Each path is a new rotation, seen through one point. The rows after it are directions, each followed by how far the rotation turns it, in degrees a step (0 if it stays put).
Each turn is a multiple of 5 degrees from 10 to 175, or 0.
Each row of a path follows its step; steps can be skipped.
Path 1:
step 1: [-35.8  22.7  -5.1 -13.5  -5.2   3.6  26.8  34.9  15.6  26.2 -18.0   9.3
   9.2  26.8  -3.6 -12.7 -25.6  13.3  22.5   6.8  13.8   9.2  15.3 -23.9
   7.4  13.7   1.5  12.6  19.1 -21.0 -28.9  22.7  19.8  20.7   1.6   1.8
  22.0   9.1 -19.2  14.2 -13.0 -25.3  -7.3 -10.9 -14.6  13.1  10.2  -7.8
  -7.8   0.5  -1.7   5.5  13.6 -21.1  17.5  19.8  31.2  14.3  18.2   3.5
 -12.2  24.0  21.5  17.4 -13.0]
step 2: [-16.7   1.2   4.6  19.1  -0.4  12.6  12.6  23.3  28.1   9.1 -41.2  -5.3
   0.7  33.2  12.9 -16.9  -4.5 -11.5  16.3   9.5  18.2  -4.3  -5.4 -17.3
   1.4 -19.9  19.9   7.6  -6.6  26.9 -21.3  18.2  -4.3  19.8 -21.5   0.0
   8.7 -40.5  -1.6  11.2   9.8 -10.4  43.7 -18.1 -22.9   8.6  -8.5   6.2
   1.6  -6.1  28.6   3.0 -12.9  -5.3   0.4  -1.6   5.1  -1.0  22.8 -11.6
   0.1  34.0  23.0 -22.7   5.8]
step 4: [ -7.6 -10.5  -1.7  13.0  -0.3  12.8   1.8  22.4  44.0  15.2 -38.1  10.6
 -20.3  22.7  10.0 -16.1 -28.7 -15.5   5.8 -13.0   6.8  -4.8  11.1 -26.8
  -7.5 -13.5  -9.4  -4.8   3.8  38.2  -0.3  35.4 -29.7   1.7 -13.3   5.6
   3.4  15.9 -15.1  17.3   6.6   1.2  30.2 -14.0  -7.7  -0.4   9.7  -2.7
 -28.4   0.8  22.1  42.1 -17.5  -5.4  -2.8  -2.0  -1.9  -5.7   0.5   4.0
  -5.9  36.9   2.9  12.9   7.7]
step 5: [ -9.6 -13.8   0.7   1.3   1.2   9.2  43.5  -6.0  46.7  14.6  -2.5 -19.2
   1.4  21.2  -0.5  -9.7  -6.7 -39.4  39.1   1.0  13.3 -16.2  18.5   2.1
  -3.5  -0.4   2.5  44.8 -13.7 -24.8 -34.6  35.1  -0.7  -0.8 -15.7 -13.5
   8.7  17.7  12.0   6.4   9.0 -15.4   9.1  -9.9   9.5  -9.4   2.1 -10.2
 -31.8  14.8   0.7  18.1   1.4  -4.6  14.9  -4.6  19.4  -0.3  13.6   8.6
  -1.8   0.8  -7.5   0.0 -15.8]
step 6: [  9.0 -16.3   4.6  -1.7  -8.2   4.9  10.9  27.1  37.7   0.2 -25.0  -3.9
   5.2  16.1  10.7  -9.4 -35.2 -16.3  14.5 -12.0 -26.2 -10.4  -4.8 -37.4
   1.0   2.5 -15.4  15.2 -26.0  17.1 -30.5   7.3   4.7  -2.4 -20.1  -7.5
 -13.8   2.6  -2.2  21.3  -5.7   3.2  15.4 -27.6   7.4  33.4  16.7  -8.9
   5.7  18.1   8.6  43.5  -6.9  -5.7  21.8   1.6 -19.6 -17.5 -13.6  15.9
  10.7  28.2  14.5  -3.9  -1.9]
step 9: [ -6.7  -7.3  -8.4  -2.8   8.2  -0.8  15.1   4.6  24.1 -11.6 -15.7  -7.2
  -8.6  20.4   4.2  -5.7  13.0 -29.2  31.0  11.8 -18.5   6.2   9.0 -17.4
  24.8  -0.2   4.3  36.9   8.7   0.7 -11.7  48.5  20.4 -15.0   2.4 -33.5
   0.5 -37.9  11.1 -15.3  19.5  39.3   8.8  -1.4   0.9   3.8  18.3 -17.4
  -4.2   5.3  28.2   5.5  13.8 -21.8   9.9  -4.9  -1.5  15.8  11.0   3.7
   4.4  29.4  -8.4  -6.7  17.3]
step 11: [  5.0   0.1 -13.0 -31.5  12.8  -2.8  17.4 -11.4  10.2  -6.9  -2.0   8.2
 -13.4  22.0  19.8 -31.5  25.1 -44.1  40.8   7.7  -6.0   6.2  -7.7  15.1
  18.7  -7.8 -18.7  21.2  10.6   4.3  -3.7  24.4  -9.7  -7.7   0.6  -2.1
  22.9  -6.8  -1.5  13.8   8.5  13.7   7.2 -27.7  10.6 -11.2  15.8  -0.6
 -14.4  14.1  49.7  29.0  12.8  -6.3  -7.1   3.7  -4.0  -3.0  10.7 -15.5
   9.4  33.9  14.1   1.1  23.6]
step 13: [-10.5  -5.7 -27.4 -25.1 -12.4 -16.9  -8.4   4.1   9.2   8.9  -4.7  28.7
  -3.6  19.1  -6.0 -26.7  10.9 -16.4  19.8   9.3   3.0  38.6  21.4 -24.3
  21.4  -0.5 -35.5   8.9 -13.9  18.2 -22.6  20.4  13.3 -10.3 -17.0  -5.8
  10.1 -16.4   2.2  20.7  25.1   9.3 -11.2 -33.6  16.0   7.8   4.5 -10.0
  -3.5   4.8  40.9   9.1   7.9   4.2   6.9  20.0 -12.8 -22.1  13.6  -7.9
 -15.6  19.7  34.2   1.4   6.6]
step 14: [-27.2   6.6 -27.7  -0.8   1.1 -24.1   8.0  25.7  -5.4   3.7  16.3  -3.0
  39.5   2.0  19.3 -22.9 -21.7 -15.7  33.9  -5.5  -2.7  12.0 -20.7   2.6
  19.4  -8.8   3.9   4.5   9.0 -20.4 -21.8  32.2  16.2  13.2   5.5  -7.6
  12.7  -3.7   0.6  20.4  10.4  -4.0 -21.6 -21.4  -5.5  21.2 -31.6  -2.5
 -18.3 -16.5   7.3  20.9   2.1 -14.4  23.4  10.8  34.7  -4.0  20.4 -10.5
 -14.4  31.5  19.6 -12.1  -2.9]
step 17: [ 16.4 -14.2  -5.4  22.0  -2.4 -13.6   7.4  11.7  39.1  13.6  14.0  -8.5
   5.0  38.4   7.5  -1.7  -7.0 -16.6  18.2 -21.2  -9.1  14.3  16.4 -16.4
  -2.3 -46.9 -14.0 -21.7  -2.9  13.3  -5.4  29.6 -13.6  25.3  -9.4  31.6
  12.0  -0.9 -14.4   0.0  18.0  -1.1  -1.3 -21.6  12.9  -8.9   9.8  -2.6
 -11.9   3.2  19.6   1.7   3.9 -15.6  11.0  -5.4  13.8 -23.9  17.6 -14.1
 -18.2  32.4  25.7  13.0  25.8]
step 24: [-10.5 -11.4  18.1  -8.6  12.3 -15.5   7.8  -3.9  22.2  -1.6  -7.7 -11.8
 -16.9  53.3  11.8 -10.4  16.3 -30.1  25.0   5.0 -26.0 -20.6  17.9   9.0
  11.0  -1.6 -15.0  21.5  12.3  20.7  -7.1  25.6   0.7  15.9 -12.5   4.2
 -11.9  15.8 -23.4  24.1   4.6  11.6 -18.3  -2.1  15.6   9.4  39.5 -18.3
 -14.1  25.5   5.2  21.0  -9.0  -3.2  -4.2   8.4  16.4  -3.7  10.1 -18.9
  33.1  12.6  20.1  16.2  -4.0]
Directions:
[ 0.7  3.2 -1.7  4.5 -4.0  9.4 -3.4  3.2  1.8  0.7 -1.6 -5.2  5.0  3.5
 -7.0  3.0 -5.1  4.1  4.4  6.7  3.0  1.8 -6.5  2.5  5.7 -1.9  3.1 -0.4
  0.6  1.4  4.7  4.9 -2.9 -2.1 -8.0  2.4 -8.3  0.6 -5.9 -4.6 -0.3  4.6
 -1.5  6.7  4.3 -9.9 -6.0  2.3 -4.3  2.7 -2.9 -2.1 -0.9 -3.3  4.2  4.3
 -3.5 -0.7 -0.5 -1.6 -0.8  5.2  1.5 -1.5  5.5]  140
[ -5.6   4.1  -0.9  -3.3   0.6   0.3   6.6  -0.7   4.5  -0.9   6.0   3.6
   1.8   5.2   5.2  -0.8  -4.4  -5.8  -2.7  -4.3   4.2  -1.6  -4.9   7.7
  -5.2  -2.5   1.1   1.8   5.7  -0.6   7.0  -1.4   2.8  -0.9  -2.4  -6.7
  -0.8   5.8  -4.2  -1.8 -13.0  -1.5   4.8  -1.2  -2.9   1.4   0.9  -1.8
  -7.6   3.8   0.6  -7.5  -0.2   2.7  -5.2  -0.5   1.4  -0.5   8.4  -4.2
   1.4  -0.2   3.2  -3.2   3.8]  110
[ 7.5  0.0  0.8 -0.8 -7.0  1.8  0.0  5.8 -3.8 -6.7 -1.6  4.2  0.8  5.2
 -0.7 -6.4  3.4 -6.5 -1.5 -4.2  0.1  4.2 -0.7 -1.0  0.8  7.1  3.7  4.2
  0.3  6.2  4.8  4.5  0.9 -2.7 -0.3  2.8  1.5 -2.5 -4.7 -3.1  4.0 -4.3
  2.2 -0.4 -0.5 -1.6 -9.2 -7.6 -1.8 -3.3  7.6 -0.7 -4.2 -1.4 -7.1 -5.5
 -5.1  4.2 -4.8 -3.1  8.2 -2.5 -0.2 -2.7 -5.7]  160
[-1.3  0.9 -6.6  6.1 -6.0 -7.4  2.9  0.7  6.0  2.6  0.3 -4.8  6.4  1.4
  3.5 -6.1 -1.6  9.6 -5.1  2.2  4.1  4.8  1.3 -2.3  0.9 -2.8 -1.4  2.9
 -3.0 -1.0 -2.0 -2.3 -0.9  6.2  0.2  1.5  0.9  3.9  1.3  5.4 -1.6 -5.9
  4.7  8.7 -5.0 -4.2 -4.8  3.3  4.2 -2.0 11.9 -1.3  0.7 -3.6 -4.6  0.5
  2.3 -1.5 -0.2 -5.3 -5.9 -2.6  0.8  4.7 -1.4]  25
[ 5.3 -1.9 -0.1 -3.2 -0.6  5.4 -0.1 -6.6  4.9  0.4 -0.5  1.3  9.0 -1.5
  8.0 -7.8 -0.8 -1.5  0.4  1.8  3.8 -4.8  0.6  1.0 -0.1  4.0 -4.0 -7.1
 -8.2 -1.4 -3.6  1.7  5.0 -0.8 -5.2  3.3  3.9 10.3  0.8 -0.3  2.3  0.9
 -8.9  2.4  4.0  0.5  1.1  5.0 -4.1  4.5 -0.2  1.0  2.5  4.0 -6.7 -0.7
 -8.5  0.5  0.2  6.6  2.4  0.3  4.9  1.8 -4.0]  55
[ 5.4 -0.3 -5.8 -1.7 -4.7  0.3 -8.4 -5.2 -8.6  4.9  7.3  4.9 -1.8 -1.5
  5.8 -5.0  5.5 -2.9 -3.9 -0.7 -2.8  4.4 -1.5  1.6  0.4 -5.1 -4.0 -0.3
  3.7 -7.8 -5.5  2.1 -2.5 -5.5 -4.9 -2.3 -0.5 -0.6  1.2  4.0 -3.5  3.9
 -1.7  4.4 -3.9 -0.1 -6.0 -7.2  3.8  1.0  0.4 -2.4  9.5 -2.6  2.2  0.7
  1.0 -2.9 -2.0  0.3  0.9  8.8 -0.6 -5.6  2.2]  20
Path 2:
step 0: [  9.7   2.2   9.6   0.6   4.1  20.0  10.2  -3.7   4.2  -3.9   6.2   2.9
  33.4  15.4  15.1  -9.7  39.4  -5.2  19.0  -3.5  12.1  -9.1  15.1  35.3
  15.5  10.9   6.2  12.8  12.8  16.8  -2.1   1.4   0.3   0.1   5.7 -39.6
 -10.9  -2.3   8.3  -1.3  22.5   2.0  22.1 -10.7   5.0  -9.1 -36.4  11.3
 -23.7  -2.8  12.8  20.3 -25.8  10.4 -11.8  -4.4  -0.6 -16.0  18.6  15.3
  25.9  21.9  -6.9 -10.9 -12.3]
step 1: [  2.5   9.1   8.3 -32.4  17.7 -20.8  15.2  -9.3  -3.4  13.2  22.0  -4.6
  12.4   9.7 -31.4   6.8  23.7 -14.7 -10.3  15.1  -7.9  -5.2   5.1  11.3
   3.6  32.2 -14.0  -2.1  -6.5 -20.6   4.5   0.6  19.5 -19.7 -12.4 -40.0
 -30.9   7.9   0.6   7.2  20.5  -7.2  -3.3 -11.7 -26.3 -29.5   1.7  19.2
  -8.1  12.1   7.7   6.9  -1.9   3.8 -26.8  -7.2   9.8   6.6 -18.7   1.1
  25.6   5.5  -7.7  14.1   7.3]
step 5: [ 35.9  20.7  22.0 -11.4   3.1  12.4   8.3 -28.2  17.5  -1.0  19.1  -9.2
  30.1   6.2  13.5 -18.8   8.3   0.5  21.9 -41.5   4.4  13.6  -6.1   6.6
  10.1   1.9  -0.2   0.8 -15.6   1.1  21.0  22.0  14.2  20.0   3.2  -5.2
 -43.5   2.1 -14.9 -11.7   4.3 -12.2  -5.9   0.4   7.3 -19.8 -19.2  12.7
  23.1  -0.2 -24.2  18.3  -4.7   2.9   7.4  11.8  13.2   8.5   9.5  13.0
  -4.5   6.0   4.9   0.9  15.8]
step 9: [  9.4  -4.9  23.1   5.5 -16.6 -16.5  -4.2  16.5  -4.0 -30.9   6.8  19.7
  -7.6 -12.0 -29.4 -19.5  -4.3 -18.0 -12.8 -29.5   4.5   5.4   7.2   2.1
   5.2  -0.8 -14.0  13.1   1.2  14.8  -7.0 -28.8   0.0  15.0 -40.4 -20.5
 -18.3   8.1 -28.1 -19.4  14.2  15.6 -19.8  -0.2 -17.2 -15.8   2.5  -8.6
  26.7 -14.8 -27.3  -3.5  -3.6  -3.9 -11.6  -5.7  27.6 -20.3   3.7  -3.8
  -2.6   5.2 -17.3  -3.2  -0.8]
step 10: [  4.6 -11.3  -2.7 -12.7 -22.0  43.6  -8.9  -1.5   7.0  -7.7  16.3  18.4
   5.3  -7.5  -3.4  19.9  -2.1  -5.9  18.4 -26.5  17.7   6.0  -3.8  21.1
  14.0   2.9  -4.5 -21.9 -20.9   3.8  18.0 -17.3  -6.6   6.6 -37.5   0.8
 -35.1 -29.0  12.2  -4.3  -4.2  11.2  17.9  14.1  -9.7  17.8   0.2  15.7
  15.3 -13.3 -19.4  11.6 -15.0  10.5   5.5   3.6  16.7 -13.6 -14.0   4.6
 -12.5  -6.1 -27.2  10.1  -5.2]
step 13: [  9.4  12.9 -10.7  -5.9  -3.4  -0.2  -9.8  -0.1  -3.9 -10.7  22.4  29.5
   1.2  17.5   1.6  13.1   1.1 -14.4  22.1  -4.5  -0.1  19.8 -14.5   9.5
  -7.1   7.6 -19.2   1.4 -20.6   5.1 -11.4 -29.6  16.4   2.7  21.1  -8.2
 -16.5  15.2   4.6  -5.6  30.2   5.9   6.5 -18.3   1.1  -2.3  26.8   5.5
  -0.2 -35.5  -9.3  11.9  -8.5  12.7  12.9  -2.8  11.4  15.6  10.3  13.4
  18.2  27.0  14.1 -10.1 -50.8]
step 14: [ -9.5  23.5  -0.9  12.3  -7.3 -12.9   1.7   3.7  19.4 -14.2   9.5  27.4
   7.4  25.6  -6.3  -8.9  16.2 -20.0  -6.7  11.6  22.9 -20.1  10.3  -2.5
 -10.9  -0.4  24.8 -16.9  -5.2  25.3   7.0 -14.7   3.4  -2.4  -9.1  -4.9
  -8.5  11.1   6.4  12.8  10.4  36.4 -10.5  -8.4   2.1 -10.1   8.4  23.5
  10.4  -9.2 -19.3  -6.3 -14.9  -4.7 -34.0  14.7  18.3 -10.0 -27.1  -1.1
   1.8  32.5  -5.3  22.0 -29.4]
step 17: [  5.8  -5.4 -17.0 -29.9  25.7 -11.6  11.2  -6.2 -13.9 -18.1   8.5  11.9
  12.7 -16.8 -20.3 -22.3  -3.1 -24.7  15.2  25.0  -5.8   4.6  10.8  28.0
  19.9  36.3  19.8   3.0  -0.9 -16.9 -16.5   0.1   1.9   1.0   0.4 -33.2
 -27.5 -12.0  -4.9  17.6  -6.1 -14.1  -3.1 -23.5  -7.1   9.1 -14.6  23.9
   4.7   0.4  -8.7  15.8  13.4  17.1 -17.7   5.4  19.2 -17.0  -6.0   9.8
  -1.4   7.0 -20.1   3.6 -20.5]
step 20: [ 25.0  26.7   6.6  -3.5  -2.8 -24.0  -7.2 -10.4  37.4   4.5  15.6 -20.4
  11.9  -0.3   9.9 -20.8  24.6  18.0   5.5 -17.2   2.7 -13.7  12.1   2.1
  33.6   3.8  15.3  -1.7 -18.9   7.9   9.0  -7.2  17.8  -8.4 -16.7 -38.3
 -24.9  12.0  -4.2  -7.9  11.5  -1.4   4.2   4.9  -3.3   3.1  15.1  23.9
  -5.1   2.1 -14.4   5.7 -13.4   7.0  -8.2  -7.3  -5.5  12.5 -27.2 -11.7
  35.3  11.1 -18.6  -6.4 -12.4]
step 24: [ 17.0  -6.2  -4.8  -7.6  -0.1  -6.9   5.4 -13.9  -4.3 -19.4   7.8  -1.4
   3.5 -18.6  -2.1  -6.6 -26.9  -1.5  -4.4 -30.1  -6.3 -12.0  12.8  17.3
   5.9   9.9 -13.3 -13.2 -13.8  10.8  15.3 -24.6  24.9   4.9  10.0 -30.8
 -27.4  16.3 -12.5  -7.6  19.6  17.4  -2.8  -1.8  19.2 -17.0 -10.9 -11.3
  10.1  13.9 -38.6   6.7  -5.5   7.8   3.8  19.0   9.2  -3.1  22.9  -1.0
 -14.8  15.3  14.9  43.5  17.3]
step 25: [  1.1   8.0  -2.5 -17.8 -13.5   8.9  -6.2  11.3 -14.7 -12.2  -5.1  23.8
   9.9   4.2  10.8 -27.0  32.4 -12.4 -10.6 -50.6   9.5   0.1  12.8  33.6
   7.7 -12.1   9.0  13.1 -12.0   1.7   1.6  -7.3   9.5   3.1 -31.8 -25.7
 -12.8 -15.9 -17.7 -20.0  12.3  14.9  -8.4  -5.5   5.8  -6.3 -13.3  -5.2
  18.5 -15.5  -6.3  15.9  -9.3  31.6  17.0   3.5  -4.4  -9.9  -2.0 -12.4
   3.1  30.0 -19.4  -5.0  12.3]
Directions:
[ -4.8  -6.8   1.3  -3.6  -8.2   3.4  -3.2  -3.3   4.3   1.2   1.0   5.8
  -3.6  -1.5  -4.9  -0.4  -7.8  -4.3  -5.6   2.3   3.3   1.9  -6.8   2.0
  -3.5  -6.0  -2.3  -2.2   3.5   4.0  -2.3  -0.5 -11.7   7.0   3.0   2.3
  -0.8   4.1   1.1   0.1   3.3   7.3   0.2  -6.0   1.8   2.6   6.9   3.0
  -3.4  -5.3   1.0   2.0   1.3   5.3   0.2   3.0   2.0  -0.9  -6.5   7.7
   1.7   1.9  -2.3  -4.1  -1.2]  20
[ -1.9  -2.9   1.8  -0.9  -3.8 -13.7   6.2   0.4  -1.8   0.0  -4.5   5.7
   1.0   4.0  -1.3  -3.7   2.3  -2.0   2.9   4.6   0.8  -2.3  -0.3  -1.8
  13.6   0.6   5.3  -0.6   7.6  -4.3  -3.8  -0.5  -5.2   2.0  -4.2  -6.4
  -2.9   5.2   0.6  -3.2  -6.3   5.7  -4.7   4.7  -8.6   2.6  -0.3  -2.3
  -2.2   1.8   0.5  -3.2   1.0  -1.6   1.8  -1.5  -0.9   1.9  -3.0  -3.9
   3.1  -0.7  -4.4  -5.4   2.0]  130
[ 4.9 -5.2  8.3  0.4 -3.4 -1.0 -3.0  1.6  0.9  4.6 -4.7 -3.1  4.4  1.5
  7.9  0.0  6.3  3.0 -4.2 -1.6  2.2 -4.2 -6.1  2.3  3.7 -5.1 -3.2 -0.3
  1.8  2.0 -2.9  4.6 -1.8 -1.3  0.4 -1.2 -2.7 -6.7  2.3 -6.0  5.2 -0.9
 -4.9  3.4  1.5 -1.6  0.5  9.9  1.5 -1.1 -0.1  6.7 -9.5  0.4 -5.7 -0.9
  2.2  0.6 -0.7 -2.5 -8.4 -6.1 -8.2  4.2  0.8]  70
[  0.4   6.8   0.4 -10.0  -0.8  -2.7   4.2  -1.7  -7.0   4.8   1.3  -1.7
   5.5   2.3   2.3  -2.5   1.1   3.6  -5.6  -2.2  -0.4  -3.8   1.0  -0.8
   1.4   1.1   1.7  -4.4  -3.7   3.9   5.2   1.1  -5.7  -0.7   8.1   3.5
  -2.0   3.4  -7.3   5.2   1.5   3.4  -3.9  -5.2  -2.8  -4.4  -2.8  -5.8
   4.7  -4.9   6.2  -7.5   1.6   2.4   1.9   4.8   2.5  -6.1  -4.8  -2.0
  -4.5  -9.1   0.6   4.6   1.2]  110
[-6.6 -2.3 -8.6 -9.2 -0.5  0.0  1.7 -0.3  6.4  0.0 -4.9 -1.7 -0.2  2.2
  0.5 -1.3  3.2  0.2 -3.6  0.3  7.3  3.1 -1.6 -1.7 -6.2 -6.9  8.0 -5.1
 -7.3 -4.9  2.6  0.6 -1.5 -7.9 -7.1 -0.2  2.8 -5.7  7.2  2.4 -0.7  5.3
  4.3  5.8 -6.1  2.0 -6.2  0.4  0.6 -5.1  4.6  2.5 -1.9  1.6 -1.2  4.8
 -0.7  0.0  1.9 -3.4 -2.5  4.4  1.7 -0.3  3.5]  170
[-3.0  1.9 -3.9  0.8 -2.6 -9.5  1.7  3.4 -0.2  4.0  2.6  8.5 -3.9 -1.8
  6.4 -4.0 -5.2 -6.6 -3.4 -0.1  1.7  3.8  4.7  0.3 -1.7  0.6 -7.3 -0.7
  0.2 -2.9  4.4 -1.1  1.5 -7.5  8.1  3.8  3.8  2.2 -0.2 -0.3  3.1  1.2
 -1.5 -4.6 -4.6 -2.4 -0.9  2.9 -3.8  1.5 -3.1 11.3 -1.9  1.1  5.7 -5.8
 -6.0 -0.6  1.6 -6.4  2.2  1.6 -3.7  8.9  0.1]  65
